In the data rows, the value 128 means zero.
Some points, one per row:
[131  80 104 172 127 120 117 117 127 125 112  99  97 140 129 155 122 149
 104  93 108 125 126 160 142 156 147  98]
[ 97 148  93 134 108 130 172 139 126  77 128  69 134 150 132 180 139 173
 123  84 173 114 132 148 140 136 127 130]
[137 120 154 150 143 177 120 132 146 163 114 148 123  85  97 137 124 143
 139 133 147 141 118 109 111 119  98 102]
[128 103 144 138 132  90 189 148 198  71 106 156  98 156 133 163 150 135
 145 154 141  70 111 143 128 101 141 134]
[112 122 120 111 170 168 144 109 111 122 127 104 131 184 135 119 115  82
 103 152 116 165 105 179  99 155 108 113]
[155 109 119 109 105 168 130 123 139 137 148 146 110 141 159  84 143 122
 146 103  93 105 132 105 172 142 125  90]
[ 77 141 124 148 162 144 187  82 105 122 122 132 128 110  93 164 109  63
  99 124 139 133 100 145 103 114 107 153]
[ 78  96 143 114 151 110 148  98 103 111 111 143  98 130 125 158 134 127
 145 128 136 147 106 152 126 114 121 172]
[ 99 132 136 115 164 120 122 145 125 127 121 154 117 106 120 155 134  96
 110 104 193 135  88 157 121 115 151 142]
[134 103 137 143 130 122  90 146 127 133 108  87 129 115 109 114 163 180
 143  62 119 112 134 150 151 124 157  81]
[119 134 122 117 109 153 121  69 133 118 134 129 166 116 120  99 126 112
 106 101 123 126 129  85 165 166 105 109]
[ 92  94 140 161 146  95 117 113 170  94 120  98 105 112 133 183 143 161
  98 114 136 116 128 170 136 132 104 129]
[137  97 140  99 143 143 113 130 119 136 176 116 143 135 144 128 143 167
 131 130 124 133 172 123 160 148 164 143]
[158 107 142 132 139 138  97 122 125 170  95 140 134 112 115  68 134 132
 111 173 126 129 149  79  92 137 159  80]
[148  71 126 140  84 162  66 107 143 165 144  98 112 137 162  77  98 155
 114 102  96 130 168 105 109 138 118  96]
[131  91 120 124  86  98 110 131 140 132 139 120 163 154 153 106 117 146
 117 111 120 115 131  97 134 162  66  93]
[141 127 135 154 140 102 100 139  88 142  84 114 112  77 107  99 114 153
 146 133 101 157 113 147 170 117 120 101]
[129 137 144 121 127 124 167 132 129 120 106 190 122  97 113 149  67 123
 133 190  94 149 127 130 100 106 130 209]
[162 127 109 134 142 116  71 129 123 137 123 129 160  99 112 107 109 125
 120 137  95 178 142 144 131 194 128 134]
[138 117 131 138  90 137 169 119 164 132 112 119 115 136 144 158 130 130
 166 130 118 145 180 141  99  72 110 143]
[152 121 184 161 113 110  78 159 156 136 136  93 123  82 134  79 141 180
 118 116  81 161 130 123 158 156 155  76]
[147 116 135 135 162 148 132 117 112 159 107 157 120  95 142 126 103 125
 135 100 138 164  98 121 103 156 115 142]
[127  76 125 121 101 118 121  91 157 115 157  53 128 147 118 107 151 166
 110 100 134 104 135 118 133 138 131  62]
[139 143 112 140 146 121 153 112  93 121 130 138 142 133 137 182 149 149
 156 125 146 150 146 167 111 128 161 134]
[153 166 187 150 113 128 123 143 133 159 135 113 141 116 137 107 142 107
 141 120 117 119 170 119 150  99 171 150]
[124 100 120 147 103  94 101 117 169 106 139 115 139 117 133 139 131 160
  95 121 143  81 139 120 146 117 133 136]
[132 111 121 164  74 115  96 152 143 104 135  82 116 131 152 154 148 178
 107 110 149 121 174 129 130 122 171  92]
[186 112 134 140 133 122  97 113 154 191 117 121 125 152 168  95 118 168
 128 158 142 147 197  70 136 142 135 110]
[131 132 114 153  91 108 184 101 148  72 139  90 137 135  90 119 153 147
 130 123 147 141 108 110 127 110 106 101]
[140 106 113 131 133 138 119  79 130 131 116  93 106 107 166 123  72  83
 126 167 109 133 115 103  43  84 116 127]
[143  47 113 161 120 131 126 125 138 141 140 109 101 139 144 136 118 119
 129 146 137 117  95 136 137 147 152 117]
[172 118 155 138 135 135  72 136 109 140 137 131 146 143 125  80 153 192
 124 180  74 127 185 147 164 167 210  75]
[102 146 176 192 129 121 140 191 136 169 123 152 115 150  70 133 129 106
 140  99  51 153 107 148 144 136 124 150]
[129 151 153  74 110 165  92 125 121  97 148 136 115 120 173 103  80  89
 150 136 116 124 119 119 118 123 131 144]
[125 160 151 130 154 131 160  92  52 129 130 134 134 130 110 127 153  85
 133 102 127 128 138 179 135 146 107 141]
[113 142 142 124  95 165 128 140 135  85 141 165 108 123 144 156 153  87
 141 132 105 134 127 131 124  92 126 117]
[130 164 103 111 135 130 151 139  98 121 133 104 116 142 107 112 128  61
 176 109 124 153 115 124 116 113 113 112]
[129  96 147 133 158  93  94 145 123 156 162 101 140 116 133  86 140 175
  92 131  56 148 152 121 129 141 144  57]
[ 98 170  54 156 133 126 201 134 138 116 151 156 135 145 104 188 129 108
 140  89 213 112  81 115 116 108  94 162]
[140 114 142 155  81 109 145 145 132 103 135 127 144 118 149 115 155 184
 112 112 141 127 175 130 162 110 173  80]
[ 85 135 112 134 110 159 143 135 137 159 127 116 110 152 135 153  86  77
 128 139 154 102 128 143 124 153 121 142]
[166 131 127 109 113 159 105 118 126 118 150 128 144 109 149  91 126  96
 106 131  99 116  94 121 151 129 132 129]
[133 132  93 105 139 146 156 126 108 124 173 125 117 176 138 133  88  90
 170 157 163 131  83 116 143 131  99 121]
[ 97 115 124 120 123  93 167 179 144 109 109 144 151 121 104 110 154 143
 148 102  93 108 123 148 127 150 117 148]
[125 161 129 120 162 114 155 120 149 111 136 113 124 160 124 148 127 162
 122 147 121 170 112  90 116  94 130 154]
[151 120 120 103 116 139 120 114 119 110 180 129 137 143 151 119  99 112
  70 125 116 111  99  99 119 119  79 147]
[104 113 105 154  66 120  84 160 101 127 136 125 134 131  93  84 129 175
 113 124 145 121 112 106 116 134 108 104]
[ 98 124 136 120 153 167  93 136 125 135 154 133 148 122 124 101 112  94
 142 124 105 170 125 137 114 143 130 141]
[134 119 154 119 140 148 127 128 154 139 118 137 142 105  92 124 130 140
  94 114 132 125 157 115  95 127 114 143]
[144 121 160 104 178 137  91 107 114 180  83 164 127 146 101 126 157 146
 113 169 130 126 115 117 102 132 110 137]
[149  73  90 102 120 132  94 131  96 102 146 142 139 133 144 130  86 112
 138  94 126  98 169 153 130 154 117 119]
[158 150 162 129 131 117 201 152 127 155 124 148 144 144 121 143 133 113
 173 158 125 144 123  87 127 124 176 164]
[117 139 114 110 145 143 128 107 138 125 101 124 116 122 143 149 105 114
 139 166 178 128 135 127 155  83 114 153]
[131  95 101 154 127 115 115 111 113 128 115 150 104 113 156 114 126 129
 142 122 130 112 156 122 159 135 128  83]
[128 148 167 127 165 148 111  96  92 135 120 117 107 137 125 138 117 105
 137 153 175 143  69 141 119 124 125 151]
[107 111 138 132 156  91 162 142 171 112 126  80 104 151 117 194 163 200
 132 100 180  97 122 116 117 109 111 164]
10 more points follow, each with its number after it:
[107 176 107 123  81 135 142 158 152 107 181 133 142 180 164 123 142 119
  98  83 140  81 167 145 152 106 110 125] 0
[130 110 158 142 157 126  77 156 134 129 108 142 115  92 117  91 160 148
 100 127 115 150 108 121 156 129 113 150] 1
[139 116 105 104 101 145 120 121 102 141 123 142 138 123 163 124 105  79
 138 174 137 181 101 106 121 127 131 109] 2
[103 149 136 105 162 158 102 154 151 127 137 163 156 111  84 167 122 143
 122 142 122 131 111 102 132  89 138 103] 3
[120 114 135  93 122 151 103 116  98 128 120 144 118 138 161 136 101  89
 122 124 126 148 112 146 111 147 139 122] 4
[115 109 113 112 128 116 126 154 170 120 136 116 145 134 149 126 145 124
 110 128 103 137 114 146 120  94  78  82] 5
[158 156 118  92 140 165 109  87  95 165 120 135 133 121 125 111 124  98
 122 171 121 157  95 147 118 166 170 125] 6
[117 113 137 142 116  97  86 113  97 121 153 121 129 108 124 144 102 134
  95 118 107 122 135 162 168 161 122  80] 7
[131 113 120 129  62 125 110 140 158 111 178 111 151 143 183 123 137 138
 146  65 145  97 107 101 120 133  84 137] 8
[131 148 121 152 149 102 122 163 132 124 122  93 151 164 163 137 146 184
 129 114 150 112 188 148 185 117 181 125] 9
Which three of these numbered points are nearest to each point below, looking only along the 7 directions in which the first points spread most? Their numbers follow each, nearest first.
[131  81 161 113 103 129  38 136  99 136 116 103 141  81 131  73 156 121
  99 126  77 110 119 156 147 200 135 105] > 7 1 4
[100 147 132 116  94 108 151 123 144 122 156 112 152  90 126 111 105 157
  90 141  73 107 136 107 116 149  81 119] > 5 8 3
[174 142 145 175 124 134  97 103  54 162 136 137 130 131 132 117 119 177
  95 144 132 156 173 141 155 128 162 137] > 6 1 3
[159 119 157 143 127 150  84 139 121 148 121 118 184  74 108  91 109 157
  69 130 106 147  99 109 162 158 115  54] > 1 7 5
[143 138 115 137  87 137 146 151 128  96 164 121 139 154 138  96 132 144
 134 100 145 104 127 128 131 139 137 132] > 0 8 5
[132 113 158 137 128  98  64 125  94 120 111 124 152 103 133 104 123 134
 112 117  65 125 135 154 125 176  93  94] > 7 1 5
[145 128 129 125 131 136 155 140 124 160 117 164 132  97 105 161 129 127
 167 151 128  75 119  79 109 100 144 131] > 3 2 5
[113 118 117 100 138 135  91 119  98 104 137 125 106 128 116 141  95 104
 111 143 113 165  91 168 148 164  79 118] > 4 7 2
[177  98 161 154 119 124 116 144 172 131 141 106 138 141 151 150 153 173
 142 101 108 104 200 102 164 149 189 140] > 9 5 7
[166 117 155 149  88 126  67 152 113 130 119 118 139 146 150  97 115 160
  98 130 110 114 156 152 149 140 142 121] > 7 1 5
[151 150 107  68 149 124 152 127 107  79 129  98 127 126 165 142 111  87
 106 116 150 154 160 156 114 140 130 122] > 4 2 6
[131 126 166 207  82 140 164 159 171 124 124  74 110 148  99 165 166 173
 103  85 175 120 155 113 188 111 171 133] > 9 0 5
[119 161 129 110 177 107 185 109 125 123  99 150 138 147  91 174 154 121
 111 123 131 129  79 138 100 109 124 195] > 3 5 1
[ 92 158 144 116 166 113 206 133 131 130 104 140 120 128  74 192 143 115
 143 115 193 154 113 122  83  87 130 171] > 3 5 1
[126 114  90 127  99 104 171 139 188 119 163  76 128 141  86 153 165 169
 108  94 182 107  94 126 144 134 106 142] > 8 5 0
[104 154 130 118 114 163 133 127 122 136 157 109  97 158 162 132  80  90
 151 126 122 165 161 165 127 118 109 135] > 4 2 6
[115 135 121 132 134 156 127  91 119 132 114 140 125 165 117 145 118  72
 118 113 158 149 142 135 130 106 134 142] > 4 2 3
[144 143 111 138 121 136 157 103  99 144 120 165 120 128 110 145 131 132
 136 119  93 146 132 112 113 107 113 170] > 3 2 5
[146 139 123 144 100 100  73 170 148 177 111 160 112 110 125  81 178 139
  95  80  69 137 130 112 139 142 112  72] > 1 7 5
[145 123 109 184  88 162 113 154 109 138 129 109 107  83 124  94 156 114
 100 107  93  70 158  96 133 134 103  88] > 5 7 8
[142  98 137 157  97 106  49 156 131 172 163 155 159 128 121  61 125 166
 115 137  81 141 110 104 167 159 108  88] > 1 7 5
[123 137 110 111 118 131 147 152 136 147 109 152 140 125 126 129  94 136
 131 130 131 160 109 114 109 144 146 144] > 3 2 5
[161 177 102 105 112 141 143 124  84 139 117 135 129 139 168 142 105  85
 127 140 167 140 116 121 125 102  86 154] > 2 4 6
[125  92 147 107 102 134  77 122 198 119 159  96 138 110 139 118 174 201
 126 157 124 116 167 147 185 113 158 120] > 9 5 7
[144 130 140 108 146 119  64 165 140 164 153 139 157  90 124  81 152 166
  85 152  99 147 162 134 162 182 154  92] > 1 7 3
[129 108 146 131  98 120  90 200  94 158 150 140 158 119 146  98 102 153
 126 114  98 161 125  96 132 142 101 125] > 1 5 3
[141 145 153 108 149 123 104 127 141 130 114 136 144 123 118 146 145 115
 128 132 126  91 119 112 139 121 128 132] > 3 5 1
[167 138  95 143  68 134  87  99 123 128 152  81 139 108 131  74 138 159
 115 157 129 103 113 115 156 150 101  92] > 8 5 7
[104 128 122 131 137  78 146 103 156 123  76 101 134 101  65 153 117 117
 157 187 138 124 123 105 142 128 105 152] > 3 5 1
[102 174 103 132 104  98 154  96  97 124 130 111  77 153 144 136 112  70
 126 138 140 143 132 142 143 142  98 153] > 4 2 3
[137 103 164  87 126 129 149 163 146 146 116 157 150 149 108 140 139 118
 141 154 152  88 103  88  92  97 168 159] > 3 2 5
[140 128 148  88 147  98 183 124 130 104 111 146 112 135 102 118 158 124
 159 166 124 133 130 101 126 117 181 176] > 3 2 9
[140 123 137 131 174 111 123 147 128 145 129 150 133 113 114  87 126 126
 143 133 158 115 171  92 121 128 134 163] > 3 1 2
[130 183 129 103 146 136 126  83  89 155 107 124 112 147 127 152 136  93
 105  76 158 136 160 142 126 153 139 151] > 6 4 3
[130 148  95  89 127 153 125 118 151 116 107 132 125 105 155 103 112 115
 137 157 128 176 128 121  87 126  85 150] > 2 4 3
[133 149 163 124 104 111 137 155 148 139 113  79 117 149 102 171 126 118
 159 131 148 170 162  80 105  74 124 116] > 3 5 1
[116 164 158  76 137 146 126 107 130 142 124 122 114 133 129 136 114  80
 164 180 131 155 129 165  92 146 158 149] > 6 4 2
[112 155 107  91 151 128 123 131 117  90 114 141 146 172 146 143 140  99
 126 126 200 103 129 148 131 105 144 128] > 4 2 3
[111 131 152 113 170 120  70 176 155 138  91  87 170  96 129 109 148 160
 149 156  57 148 152 157 176 191 159  70] > 1 7 9
[140 119 115 105 146 151  88 129  99 125 140 167 112 154 157 126  88  77
 112 169 139 131 143 108 116  99 112 143] > 2 4 6
[142 183 133 140 137 125 195 119 110 142 131 132 142 119 106 106 136 105
 143 145 112 128 127 140 123 103 100 128] > 3 2 5
[134 140 128 100 127 153 145 165 120 162  97 145 137 101 106 173 118  98
 150 127 144 110 148 110  89 143 142 147] > 3 2 4
[129 103 122 148  82  79  84 111 128 124 113 148 114  65 109 134 138 139
 126  99  74 138 118 123 146 126 132  84] > 1 7 5
[102 112 113 101  99 134 138 130  90  64 104 120 125 149 118 115  69  88
 154 107 122 125  94 147  96 116 100 129] > 4 5 2
[ 96 154 155 113 140 142 136 149 144 124 123 150 131  83 105 140  90 110
 165 127 110 144  95 105 115  73 107 141] > 3 5 2
